In the rows, zero is written as 128.
Where one turn sends some rows of the set: a few examples, then the rows asked:
P: [125 126 149 140 134 124 116 135 135 123 126 104 106 122  84]
V: [112 148 157 125 140 142 127 139 132 118 100 141 123 125 126]
B: [122 118 104 126 129 148 102 145 109 107 145 134 105 151 133]
U: [ 95 147 108 144 142 109 126 120  92  87 124 138  94 148 131]
F: [101 124 137 170 113 120 141 156 139 119 102 125 124 144 112]
N: [ 85 144 146 148 120 116 125 141 127 124 121 109 130 101 135]
K: [ 89 137 138 143 120 101 117 140 140 119 125 102 125 105 121]
C: [ 87 123 132 147 112 115 128 143 138 128 120 106 133 100 131]
S: [113 110 133 161 118 132 137 167 138 113 111 125 129 143 112]
M: [103 150 155 129 130 127 133 130 140 124  92 138 118 127 121]
Z: [125 124 112 140 132 151 103 143  96 111 153 121  99 144 123]
T: [104 118  85 118 136 112 125 104 118 108 122 127  92 129 114]
Q: [103 121  81 115 146 118 128 104 117 108 121 127 100 135 116]
L: [115 129 148 153 125 118 126 126 133 133 112 106 106 119  83]
E: [105 114  93 158 132 137 146 114  85 109 118 116  96 122 124]
R: [129 123 109 119 135 157 107 133 102 118 140 131 102 133 130]
D: [ 94 144 102 147 149 113 126 123  96  87 128 132 100 156 129]
H: [108 118  93 157 145 138 145 114  88 115 121 114 101 128 119]

K -> C
F -> M
Now find these:
P -> S
B -> R
T -> E
H -> D

